Rotation paths and how fast each direction turns (degrees per step):
Each turn is a multiple of 5 degrees from 10 to 175, or 0.
Each row of a path follows its step; steps can be skipped.

step 2: [  8  -2  17  -8   6  16  -3 -23  -7  -4  -2  11  -8   3   2  13 -24   0
 -24  -1  24   0  -7  -7   3 -28   6  -1   8  -6 -18 -18   4  13  -6  -7
  17 -25  -5 -11  10 -15  12   5  23  -2  30 -11  19]
step 3: [ -1  14   7  -7  -5   2 -21  -1 -23   6  -2   8  -2 -13 -14  -7   1  -4
   0   0 -14   4  19 -18 -15 -21  17   0   3  14  -6 -10  11   8 -21 -15
   7 -18 -15 -28  -2  -6  25  21  21  -7  10 -27   3]
step 13: [-15 -11  -8  -6  -7  10   0  -5 -10   5   0  14 -21   9 -25  19   6   1
  -1 -13 -25   9 -12  -5  -6  -6   7  -2  26   5   2  15   6   1 -32  12
   5 -26 -22 -17  22 -25  -1   7  13   8  -4   4   5]
step 21: [  6   6   9  15  18   9 -11   8  17   1 -21  -2 -32   2   5  29   2 -20
  10   1  27  -7  -5  -8 -11 -11   0   3   6 -12 -17  -3 -25   4  -8   6
  -6  -7 -25  -4  15  -5  -8  22   9  -7   7  20  12]
step 24: [-19  13 -14  -8   4   2 -25   8  16  17 -14   7 -20 -30 -14   4  15 -10
 -23   1  -4  24   8 -20  16   0 -14  -1  -3  12 -13   6  -1  -1  -6   2
  12   7  10 -15   2 -10  -8  18  21 -12  -5   8  20]
step 25: [ 12   9  -3  -6  -4   4 -13  -8   7  10 -29  -6  -9 -27   3   7  13  -3
 -11  14  -7 -11 -18 -17 -10  16 -11  -2  10   1  -3   1  15  -3 -19  19
   8  -6 -14 -13   7   3   8   3   7  -1 -18  33  36]
step 27: [ -2  -4  -2  -9  23   2  -9 -11  11  15 -20  20   9 -11  14   4 -23  10
  -9  30  24  10   4  10   1 -22  -4  14   0   1  -8  18  10   6  16  21
  -4  -4  -4   3   1   8  11   2  23  -4 -13  11  29]
[  2  -5  -1   2   2  -1  -6  -2   2  -2  -7   4  -6   8  -4   0   4   1
   1 -11   0  -3   4   1  -5  -9   1  -5  -2  -2   1  -2  -1   1  -3   3
   1  -1  -3  -7  -6  -5  -4   4  -1  -2   2  -3  -9]
40
[-1  8 -9  2 -5 -3 -8 -7 -4  6  2  0 -2 -3 -8 -3 -1  0  8  6 -1  3  8 -1
 -1  0  4 -3 -4  0 -1  0  6  1  4  0 -2  6 -2  5  0 -4 -2 -3 -2 -2  5  0
 -2]
170
[ -5  -9  -8   3  -2 -10   3  -6  -8  -3  -5   1  -1  -3  -1  -5  -2   6
  -3  -2   2   0  -4  -4  -2  -3   0  -1   7   3  -5   3   0   1   1  -1
  -5   0   5   5   1  -2   2   5   0   3  -7   1   2]
155
[ 6 -2  3 -1 -2  1  1 -2 -3  2  3  3  5 -1  0 -2  3  8 -3  5  5  1  2  4
  3  0  7  0  9 -5  4  3  3  7  1 -9 -2 -5 -2 -6  1 -2  0  6 -6  2  7 -4
 -1]
25
[  5   3   0  -3   2   4  -2  -6   0   2  -1  -5   2  -4  -5   2   1   6
  -3  -5  -6  -6  -1   2   0   4   5   4   3   9  -7  -1  -6  -1  -2  -2
   1  -5   1   2  -5  -5   1  -2  -5 -10   1  -1   5]
65
[  7   4   0   0   6   0   6  -5   3   1  -2  -4  -1   0  -3  -4   0  -4
   0   0   5  -4   6  -5   2  -1   3   1   5  -3   0  -5  -5  -7   4   2
 -10   5  -5  -6   0   3  -3  -3  -6   5  -6   4   3]
70

step 3: [ 17  12   0  -7  -4  18   1   0 -23  14  20   1  -8  15 -19  15  -8  -3
 -10  20  -5  15 -11   9 -14  33 -22  -5  24  12 -27   6   9   4  21  17
  -6   6  -2 -12  12  11   5   1  26  12   1   3   8]
step 8: [ -4 -14   6  11  -9  18  14 -14 -16   8   6   4 -21  14 -34   6   7  -3
   9  31   3   0  17 -25  -5 -16 -12   0   9  10  -9   4   9   6  24  -1
 -22   6   6  -9  -9  22   9  19  24  15  -2  10  -3]
step 10: [-18   2  -8 -25 -32   1   6 -10 -32  -4   5 -12  -8   0  -7   7 -11  -2
 -34  20  -7   7  -7  13   6 -27 -10  -4   4 -13   1  -4   7  10  -6   4
  -9 -13  -7   0  -8  25  -3   2  31  -8 -11 -20   4]
step 12: [-10 -28   8  -8 -10  11 -10  10  22  -4  -9   8   2  17  11  -9  17   7
 -10  -8  -8  15  10  27 -14 -23  -9  17  10 -11 -11  -5   2   5  -8   0
 -10   8  -4   2  -9  10   5 -15  27  13 -45 -12   7]
step 18: [-14  -1  13  -2 -10  15  -9   9  -7  13  17  -9  -4  -5   9   3 -12  -9
  -9  32   6  14  -3 -12   2 -19 -33   3  -7   1   7  -7  26   3 -14   5
  -1  26 -23 -17  10  19 -12 -21  22 -15  20   2   0]
step 25: [  9  -6  10   5 -11  18  33  -7  11  -4  -5  -9  -9  -5  10   7   9   1
 -20  18   2  31  -9 -10  -1 -23  -1  -2  -4  -8   4   6  -9   6  26  28
   2 -14 -29 -13  -7  -2 -36   0  -2   0   3  -4  20]
step 28: [  1 -20  26  -2 -15  14   4 -11  -3   3  -5 -15  17 -12   1   9  -3 -12
 -16   9 -13  -3   2   6 -19 -29 -15 -16   2 -24 -20  -8 -14  -4  23  12
   5 -21 -24  11  -7  10  -1 -27  16   6   3 -10  14]
[ 4  3  5  5 -8 -5 -4 -7 -1 -2 -3  6  2  4 -6  1  3  1  3 -3  0  1  7  2
 -3 -5  3  2 -2 -8 -1  3 -2 -1  7 -7  1  4 -2  8  0  1 -4 -5 -5 -2 -1 -2
 -3]
95
[  1   1  12   1  -1   6   4  -5   3   1   1  -3   1   0  -3 -10   4 -10
  -4   3  -3  -4  -3   5   1   4   2   2  -1   2   6  -1  -1   3   5   1
   2   2   6  -1  -2   5   4   3  -6   0   0  -4   1]
125
[  3   3   2   7  -3  -5   7   3   1   2   4   1   1  -1  -1 -11  -2   8
  -6  -1   3   8   2  -1   4   0  -1  -2   0   5  -2   2   4  -1   8   3
  -9   6   0   0   2  -5   1   4   2   2   2   3  -1]
65
[ -2   4  -2  -2  -1  -3  -2  -1  -3   5   6  10   3  -5   3   5  -1   0
  -7   6  -1   0  -5   1   2   3  -1   0  -4   0   7  -2  -5   5  -1   1
  -4   4  -4   1  -2   0  -1   3  -4 -12  -6   4  -2]
90
[-4  0  5 -3 -7  0  4  0 -3 -4  5 -3  4 -4  1  5 -2  0  5 -2 -4  1  2 -2
  3  7  6  3  0 -3  3  1  2 -9  3  9  0  2 -5 -2 10  3 -2  1  3 -3  1 -5
  5]
100
[ 8  1 -5  0 -5 -4 10 -3  0  7 -2 -5  6  2  1  5  3 -5 -2 -5  5 -7  1  1
 -3  7 -3  1 -6  5 -5  2 -6  0  1  2  3 -1 -1  5  0  1  1  1  5  0  0  6
  0]
10
[  3   6   8   5  -4   3   3   3  -4   0  -4  11 -10  -1   5   5  -6  -2
   2   2   2   0   2   1   4   1  -5   1  -2   0   2  -1   0   1   0   6
   2  -5   3   4  -7   1  -1   0   8   3   4  -3   3]
145

step 3: [  9 -10  13   2  -5 -14  23 -19 -13   1  17 -10   9 -19  -5  10 -11   1
 -20  -6   4  -6 -15   8  31   7  -4 -23   5  18   5  26 -16  -5  -7   6
  13 -17  15   6   2 -12  -8   3 -28 -16 -25  12 -29]
step 5: [ -9   4  15  10  -6 -28 -12  -2   0   6  -6 -23  29  -8  -8  22  -8   5
  -1 -16  11   5   4 -14   5  -9  -6 -11  -5  -4   7  11 -20  31  19  -7
  -6 -12 -24   3 -10 -38 -16  -9  -3 -26 -11  13   4]
step 7: [ -8  12 -13  -1 -22  11  -6   1  14  -8 -23  -3  11  10 -13   2 -17   1
 -21   5  15 -14  -7  24  19  -1 -14  17  -2 -14   3   3 -20  14  15   0
   2  -5 -24  -1  17   7 -12 -24 -13 -18 -41 -12  14]
step 9: [  4 -27  16  21 -12  -9   0 -20  -6 -21  -5  20  12  18  -1 -15  -5  14
  -9   1 -16 -13  -7  26   6  19 -24   5  21 -13   5  -9 -11  12 -19   8
  17 -20   7  -7 -11  -8 -11   6 -21 -18 -24   9   4]
step 21: [  2   5  31   9 -12   5  24   0 -10  11   1  -4  16   2 -11  11  19  15
  -2 -19   2   5  10   3  30 -14 -26   1  17  -7  17  -5   3  20 -28  10
  -4 -24   5  -3   7 -25   8  10  14  -6  -1  27 -12]
step 23: [-28   6  16  -1 -27   8  10   9 -27  12 -28 -12  -1 -11   2  -2  -8  -1
 -13 -27  15 -15   7   2  -4 -33 -22   6  -5   1  14  -3 -12   8   6 -25
  19   3 -20  16   1  -9  12 -12   9   8 -16  11   0]
step 24: [-11 -21  -2  -4 -10  -7   7 -12   1   1 -17  24  -3   9   0   7 -28  22
   2 -31   5  -3  -3  -2   2  -9 -25  22 -18 -25  20  20 -22  27  10  -4
  13   4   9   1  10  -7 -14 -13 -18  -6  -8 -18   9]
[  2  -1  -4  -5   2   1  -3  -5  -2   1  -1   6 -10   3   6  -2  -5  -7
  -2  -4   0  -2   8   0   0   0  -2  -9   3   0  -2  -4   3   5  -2   4
  -1   4   2   1  -3  -5  -2   0  -4  11  -1  -2   3]
25
[  0  -7   3  -1  -3   2  -5  -4   6   1  -7  -5   3   1   2   1   0  -3
   1  -3   4   2  -4  -6 -10  -8  -2  -2   0   0   3   3  -3  -1   5  -5
   2   9  -1   1  -5  -5   2  -5  -2  -1   8   4   1]
60
[ 1  2  4  3  8 -1  7 -5 -3 -6 -2 -4 -3 10 -3 -5 -3  2 -1 -7  4  0 -5 -2
  2  2  2 -1  0  0  5 -4 -3 -3 -3  0 -8  4 -1 -3 -1  3 -9  2 -3  0  4  4
 -4]
115
[ 0 -1  4 -6 -2 -2  0 -2 -4 -2 -9  0  2  0 -6  0 -4  6 -7  6 -7  6  1  2
  3  0  3  3  3 -8  8 -8 -2  3  0 -5  2  0  4  3 -5  2  3 -2  3  6  1 -1
  3]
25
[-5  3  7 -4 -3  4  2 -3  1  7  6  2  3  8  2  4  1 -5 -5  8 -2 -4 -1  1
  1  3  2  0  2  1 -3 -2 -1 -8  2 -2  4  6 -5 -1  0  7  0 -4 -7  4 -5  2
 -5]
115
[ 6  4  4  5  3  4 -7 -5 -3  6  8  4 -2  1 -1 -1  0  2 -2 -5  6  2 -7  0
 -1 -6 -1  1  8 -2  4 -1 -2  3  0  2  7 -4 -6 -3 -1  6  4  1  4  2  3 -5
  4]
10
[ 5  0  0  1  2 -2  0 -4  9 -2  3  0 -8 -3  4  4 -7 -1 -2 -4 -7  4 -1 -5
  3  8 -1  7 -4 -3 -4  5  0  5  0 -3  1  1 -4 -1 -5  4  4 -6  1 -1  0 -1
 -8]
175
[  4   1   7  -3  -7   0   2   5  -3  -2  -2  -2  -2 -10   1   1  -3   2
   2  -3  -1  -9  -1  -9   2   0   4  -7   3   4   3  -3   4  -1   2   5
   7   0  -2   7  -2   5  -4   0   3   0   2   2  -5]
145

step 1: [  4 -19   7  29   5   3  -5 -12   5   2  10  -9   2  -5 -11 -17 -14  -5
   2   4  22 -11 -10   0  -4 -21  12  -6  -7   3  11   2 -26 -18 -43  12
  -9   5  10  -4 -29  22  -3   0  -3   2  26 -22   7]
step 6: [ 10   9   0   4  -1   5 -17   7  16   6 -21 -13 -16   7  -5  -2 -28 -25
  22  -6  -5  21 -13  -9  -1  -1  -8   7 -12  -3  -6  -5  21   4  11  -8
   8 -16 -18  25  -8  15  11  -9 -36  12  -2   3  32]
step 16: [ -1  -4 -17   4 -13  -2   8  12   1   6  -9 -11 -24   2  -8 -22   5   7
  -3  -2   5  -9 -20 -19  21  -2  -8  21  12  18 -14 -17  22   5 -19  10
  33  22 -25  17 -18 -21   3 -14 -10  -2   7   8  -2]
step 17: [ 20   8  -6 -14  28  11   9 -23  -6  17   7  12  24   9  21  -4  -5  12
   8   7  27 -29  10 -22 -22  13   4  -3  19 -17  -1  -6  -1 -13   9 -16
  17   6  -5  14   2  11  -6   8  11  -1  20  12  -7]
step 20: [-13  13  11  19  26 -22 -10   6  10 -23   7  26  -4  -3  21 -18  -5   5
  10  -2  21 -12   8 -14 -15 -21   0  11   6  -5  10  -8 -25  -8   4  11
  15   3  22  17  10  24  13  16   0 -12 -13  -9   1]
step 27: [  8 -11   2 -31  19  10  13  -1  31   7 -30   5  10  12   9  -4 -13  10
  -4  -2   7   3   0   6  -4   8   9 -26   7  11  15  21  21  -9 -17 -20
 -11  -7  -3   2   5   7  29   8  15  14  -2 -11 -23]
step 28: [-31  -9 -19  -2 -15 -10   4   5  -5 -11 -23 -14   4  -7 -14  -3 -15  19
  11  -4  -1  -6   2   0   0  -4   2   2 -16  -3 -17 -18  -8  -6   7  34
  23 -18   6   3 -25  28  15 -18  -4  -3   3 -16 -23]
[ 1  3  3  1  2  3 -6 -1  3  1  0  2  3 -4  2  0  0  0 -4  4 -4  0 -4 -1
  0  2 -5  3 -2 -1 14  6 -3 -6  7  8  2  6 -6  3 -2 -1  2  3 -4 -4  3 -7
  6]
20
[ -1  -1   0   4   0  -3   3   3  -4   1   2   6   1  -2  -3   1  -5  11
  -3   3   1   1  -5  -6  -2  -7  -3   5   3   1  -2   3   2  -5   5  -4
   1   0   4  -1   3  -6   3  -7   1 -11   2   7   0]
85
[ -5  -3  -4  -2   4  -8   0  -5  -4  -6   4  -1  -2   0  -1   1  -2   6
   0  -3  -2   7  -2   0   5  -1   0 -11   9   1  -1  -1   0   6   4  10
  -2   2  -7   2   1  -4   1   2  -4   2   2   2  -2]
155
[-2 -2  5  7  7 -1  0  3 -3 -2  8  4 -4  4  0  4  1 -6  1  5 -1 -6  1  3
  2 -1  2  2 -1  7 -6  5  3 -3  6  3  3 -6 -4 -2  2  5  5  1  1  4  6 -3
 -8]
35
